Named turns come first, each shown by rows before and after it. Which turns, in which order, take the first row of each pair that follows to the second? Write the first one first, as in the answered first pair.
turn toki:
[ -8   1  -9 -32 -48 -16   0  -2  23   9  15] |-> [ -4   8  -1 -35 -44 -27   8   4 -11   4  13]
[-20 -45 -15   3  -5  27  18   8 -21 -19   6] |-> [-16 -17  15 -26  14  15  20 -11  37 -12  25]
[ 10   8  10 -14  21  -1   8  -5  -1  10   6] |-> [  8 -10 -11   0  14  12   4   3 -24   6  -3]
[ -8 -19   4 -12 -18  12   7  -9 -20  13  -6] |-> [-12 -15   7 -16 -14  14   6 -15   9  15  -2]
turn zev:
[ -3  28  19  -8  -9 -17  12  -5 -17   1  14] |-> [-16   9  17 -22 -18  -6  16  -5  -1   1  20]
[ -8   0   4 -12  -7   0   2  -4  30  -2   8] |-> [-15 -17  -3  12  -1  13   9   9  -5 -17   2]
[ 21 -22  -4   6 -37  16  11  10  -2  -8  -9] |-> [ 37   0   1  18 -27  -2   1   8 -18  -1 -14]
turn Kazu:
[-24 -19 -35  10 -21  11   5   1  49   0  17] |-> [-14 -19 -51  39 -15  14  -6   8  18   0   1]
[11  7 25 -6 26  0 -4 -2 -3  9 -3] |-> [ 9  8 25 -8 25  5 -4 -5  5  9  0]
[-12 -57  10  -3  10  20  25  42 -41 -18   3] |-> [ -9 -45  18  -4  12   8  24  38 -57 -17   1]
Now pairs of rows:
Between the rows of a pair lie 2 to 4 turns.
[ -7 -33 -13  24   9  35  11  27 -58 -18 -21] |-> [  1   7  10 -56  -8   6 -16 -15  57  30  -4]
zev then zev
[-20 -29 -11 -19 -20  12   4   0  33  -2  23] |-> [ 25  31  -7  20  11 -32 -15  -8 -16  12   7]
zev then zev
[ -1  19  47 -42  38  -1 -28   2  -1  20  -8] |-> [ -5  -2  17 -29   3  -1 -27  21 -64  17 -23]
toki then Kazu
[  7 -15   1   5   4 -13 -22  14 -54   6 -34] |-> [  8   2  17 -41  -1 -22 -33 -10  19  30 -20]
zev then Kazu
[  4 -24  11  19  -8  32   3  -5   9 -14  18] |-> [  0 -25  19  -2 -17  25   7  -7  11 -13  26]
zev then Kazu then zev then zev
[ -5 -13 -14  24  -1   3  12  18 -34 -17  -8] |-> [ -8  -1   0 -30 -15  -9  -1  -4  38   9   3]
zev then zev
[  9   0 -13   3 -18 -18  -6   5 -51   2 -10] |-> [-19 -37 -13 -20 -32  13   7   8  -6  -5   4]
zev then Kazu then zev
[ 17  11  -5  16  15  -7 -28  -2 -18  26 -33] |-> [-10  -1  32 -34  19  -3  -3  -8  24  15  -5]
zev then zev then toki
[  0   3 -15   8 -15 -18  10  -7  31  21   5] |-> [ -6  -3  -3  20  -5 -21  31   7 -22   0   3]
toki then Kazu then zev then zev
[ -5 -22 -20   3 -15  24  -9  -3   8   8 -13] |-> [ -2 -17  -9  12   7  30  -4  -2  15   1 -13]
Kazu then toki then Kazu then zev
[ 15  16 -32  73   6 -36   3   8 -43 -35  -9] |-> [  9  49   0  17   9 -56   5 -27  64 -21  19]
Kazu then toki then toki
[ 12  -8 -52  11 -51   9 -20  10  11  27 -20] |-> [  3  19   8  10 -15 -18  32  22 -68 -17  -3]
toki then zev then zev then Kazu
[ 18  59  20  25  25 -33   7 -21   6 -10  11] |-> [  1   5 -29  65  12  19   1  -7  29 -22   3]
toki then toki then zev then zev
[  2  26 -38   5 -49 -45 -35   4 -19   2 -32] |-> [ -7  28 -10   8  -8 -22 -26 -18  83  -9  -4]
toki then zev then zev then toki
[ 12  10  -4  22   0 -21   5   3 -39  -7   1] |-> [ -9 -16 -12  -8 -20   0   8  -8  35  -6  19]
Kazu then Kazu then toki then toki
[-24 -56  22  16  17  40   8  27 -33 -25   0] |-> [ 16 -23 -23  59  20  36 -40  11   0  12 -21]
zev then toki
[-33 -20  -4 -20 -23  -2  45   1  30 -12  21] |-> [  0  43  11  -9   7 -39  28 -19  26   3  22]
zev then zev then Kazu
[ 20  12  -8  17   2  -1 -38 -11 -13  30 -26] |-> [ -5 -19  -5  -6 -14  24 -30 -11  36  24 -14]
toki then zev
[-26  -8 -32 -21 -26 -27  34  -8  25   4  30] |-> [  3  29 -34  13  -2 -51  27  -7 -24   5  17]
zev then zev
[-27 -26  10 -34 -15  19   9   4  -1   7  12] |-> [ 12  32  16 -12   8 -21  -9  -9 -23  23   0]
zev then zev
[ -3   8 -12  13 -18 -21  11   3 -39 -13   5] |-> [  4  29   4   2   3 -24   2 -19  29   0  15]
toki then Kazu then toki
[ 32  36  36  26  33  -6   3  -1 -29   9 -17] |-> [  1 -30  14  25   3  35  12  23 -47  -8 -22]
zev then zev then Kazu then Kazu
[-27  -7  26 -19   3   7  25  -6   5 -28  19] |-> [-25 -23  -2  19  -1  21  17   6 -10 -35   6]
zev then Kazu then toki
[ -1   3  41 -14  21  18  11  17 -10 -10   2] |-> [ 21  22  25   9  28   5  -5  16 -22   1 -10]
Kazu then toki then zev
[ -1 -14  36 -33  17  14 -10   7 -37  22 -15] |-> [  1 -31   5 -17   3  24 -23  10 -39  28 -28]
zev then toki then Kazu
[ -8 -11   9  16  -3  24 -17   5  53  25   2] |-> [-12  17  58 -18  11  -9   6   3  15  13  12]
toki then Kazu
[-41 -14 -10 -24 -24   4  26  20  42   9  31] |-> [-12  -2 -40  37 -14   0   7  37 -45  12  -1]
Kazu then Kazu then Kazu
[  0 -50 -11  -8   2  42 -28  21  -9  14 -13] |-> [ 12 -16  12 -28  21  30 -36  -1  45  29  -1]
Kazu then toki
[ -8   2  -3   4  -4 -15  33  12 -71 -24   8] |-> [ -3 -24 -58  48 -13  25  -1  11  -6 -11  -5]
toki then Kazu
[  0 -10 -10  -6  -3   6  -3  -1  26 -11   8] |-> [ 12   3  -7  18  18   5  -2   3   4 -15   5]
zev then toki then Kazu then Kazu
[  8 -16  23 -26  29  32 -23   4  11  23 -20] |-> [  7 -15  32 -21  40  34 -13   9   2  14 -16]
zev then toki
[-14 -27  -3  -6 -12  38  -6  -6  54 -15  16] |-> [-11 -34 -18  11 -26  30   4  20 -43 -28  -2]
toki then toki
[ 25   9 -19   7 -10 -26 -28  -7 -13  35 -23] |-> [ 26  15 -13  -2 -13 -33 -29 -10 -10  32 -20]
toki then Kazu then toki
[-27 -26  24 -11 -14   4  18 -15  46 -16  25] |-> [ 11  25  26  35  26 -21   2 -28  37  -8  17]
zev then toki then zev then zev
[ -9 -45 -18 -12 -23  39  16   7 -20   5   8] |-> [ 19  -9 -32  19   4  35 -13 -15  35  23   6]
zev then toki
[  0 -46  10 -14  17  49 -11  15  45  10   2] |-> [ 21   5  48 -17  52  18 -13   3  29  14   4]
Kazu then toki
[-36 -24   1 -51 -47 -11  30   3  15 -19  30] |-> [-30 -58 -40  11 -35  31  12  17   1 -22   6]
Kazu then Kazu
[ 16  58   7  24   0 -19 -28  -7 -32   1   0] |-> [-33   8  35 -34 -10  13   7  -4  24 -24  32]
zev then zev then toki
[-18 -14 -30  36  -6  16   2  -2  11 -24   3] |-> [-16   1 -22  -8 -27  -1  -8 -16  47  -3   7]
Kazu then zev then zev
[-24 -50 -12   5  -8  27  14  24   2 -11   9] |-> [-17 -20  20 -11   4  -9  26  26 -44 -16   9]
toki then toki
[-26 -24  -7  -6 -11  19  22  11 -21 -20  18] |-> [  2  27   6 -35  -9 -20  -3 -17  19  15  20]
Kazu then zev then zev
[  9  12  10   1  32   8 -16 -10  23  11   1] |-> [-10 -19   0 -21  -8   5   0  10 -37   0  -3]
toki then Kazu then zev then toki
[  9  -7  29 -10  37  18  -3   9 -47  15  -7] |-> [ -5 -13  44 -33  32  19  10   6 -24  11   6]
Kazu then Kazu then zev
[ -9 -39  -9  19  24  37 -28  15 -28  14 -17] |-> [-13 -20  25 -58   8   7 -26   0  -2  34  -1]
zev then zev then toki then zev
[ 16  30 -20  48  15 -24  28  -6  -3 -29  25] |-> [ 16  39 -13 -16 -22 -47  19 -22  23   0  32]
zev then toki then zev
[-15 -10  26 -16 -13   7 -10  13  24   3   8] |-> [-16 -12  24   6   1  18  -6  13  25  -8   7]
zev then toki
[-26 -22   0 -16 -15  19  23  -1  14 -24  16] |-> [ 23  35 -11  20   9 -18 -10 -10 -26   0  -7]
Kazu then Kazu then zev
[ 42  58 -30  38  -4 -29  -2 -15 -39  11 -38] |-> [ 23  12 -69  39 -49  -7  -3  -4 -27  10 -38]
Kazu then toki
[-14 -14  14 -23   0  -6  17   1  20  -2  24] |-> [  4   7  11  -7  -2 -25  11   6 -34   2  10]
toki then zev
[ 22 -17   9  27  14 -17  -7   1 -47   5 -27] |-> [ 17 -34 -12  40  16  10 -18  -7  19  13 -21]
toki then zev
[-11  -7   3  29  -3  15  15  23 -20 -22 -17] |-> [ -3  20  22 -11 -17 -17  10  15 -31  -4 -19]
zev then zev then toki
[-13 -23 -16 -27 -42   1   9   2  12   4  12] |-> [-13 -14  -8 -28 -44 -10  14   7 -23   1   7]
toki then toki
[ -7  30  20 -44 -16 -11  22 -10  17 -16  20] |-> [-24 -23 -12   3 -21  37  29  14  -5 -37   7]
zev then toki then Kazu
[ -4  43 -20  17 -21  -9  28  -1 -23 -22  28] |-> [ -1  35 -37  37 -23   4  15  -6   5 -12  25]
toki then zev
[-16 -25  31 -32  15  28   8   9 -14  -5   1] |-> [-11 -14  35 -46  14  19   2   1   5   8   3]
zev then zev then zev
[  5   8  10  18  13 -11  14   9 -21 -20  11] |-> [ -8  -8  13 -12  -4 -10  20  12 -18 -17  13]
zev then zev then toki
[-35 -33  24 -45 -14  29  17   0  15  -5   8] |-> [  6   0   4  38  25  16  -5  12 -57  -5 -22]
Kazu then zev
[ 22  14  -5  12  11   1 -15   4 -21  13 -18] |-> [  8  -6 -16   4   1  25 -18  -1  27  13 -12]
toki then zev
[ 26   1   7   3  12  -2 -34  -1 -26  50 -34] |-> [ -9 -56  -2  -8  -7  35 -16   9 -14  31 -27]
zev then zev
[-21  26   3  -4   4 -46  59   1  -7 -18  -6] |-> [-36   2  -6   3   6 -19  60  -2  35 -26   3]
Kazu then zev then toki then toki
[-28 -31  -3   9  -7  19  21  10  18 -28  13] |-> [ -8  17  24  24  28 -12  23   3 -19 -27  12]
toki then Kazu then zev then Kazu
[  6  -3  27 -14  23  -1  14   4  -5 -38  17] |-> [  5 -29  -9  12   5  16   5  16 -23 -37   3]
zev then toki
[ 39  24  15 -43 -28 -45   6 -20   2  30 -15] |-> [  4 -66 -22  29 -15  38  25  15  -7 -13 -20]
Kazu then Kazu then zev
[ 10  12   7  16  27 -15 -15   3 -15  17  11] |-> [  1  13  21  -6  24 -17  -8  -2  13  17  22]
Kazu then Kazu
[  2   1  -4  36  16  -4  17  16 -49 -19   0] |-> [  4  33  30   8  38 -18  20  -4   4 -15  20]
toki then toki
[  2 -19  19  21  -4  -7 -15  20 -41  12 -12] |-> [-18 -30  35   5  -4   2   5  22 -25  -5   5]
Kazu then Kazu then Kazu then zev
[ 16  31  43 -37  16 -23  -3  -1 -42  11  -6] |-> [ 14 -13 -23   0 -23   4 -21  19 -62  15 -28]
toki then Kazu
[-21 -18 -20 -27 -35   0   9   0  23   0  14] |-> [ 10  16 -31  -4 -24 -16 -21  -7  18  25  -5]
Kazu then Kazu then zev then zev
[ 15   7  58 -28  23 -28  31   1 -28  -1   3] |-> [ 11   6  61 -30  30 -21  29  -5   7   0   9]
Kazu then zev then zev then zev
[ 16  23  28   8   0 -41  55  -4 -42 -31  14] |-> [-14 -15  29 -33 -28 -17  65  -7  10 -31  28]
zev then zev
[-12 -14  -3  -6   9 -15  24   7  27 -31  28] |-> [  4  13   4  -3  16 -38  19   7 -14 -26  20]
toki then zev
[-25 -20   9 -58 -26  14  15   5  -3   2  16] |-> [  3 -13 -25  48  26  42  -9  10  -1 -10   0]
Kazu then zev then toki then zev
[  5  11  36   2  22  10   8  21 -49  -6   5] |-> [-18 -26   8  -1  -5  35  12  30 -36 -13   5]
Kazu then Kazu then toki
[  6   9   8 -19   7 -23  21 -20  37  12   4] |-> [ 26  26  -6  20  22 -22   7 -15   3  16 -11]
Kazu then zev then Kazu then zev
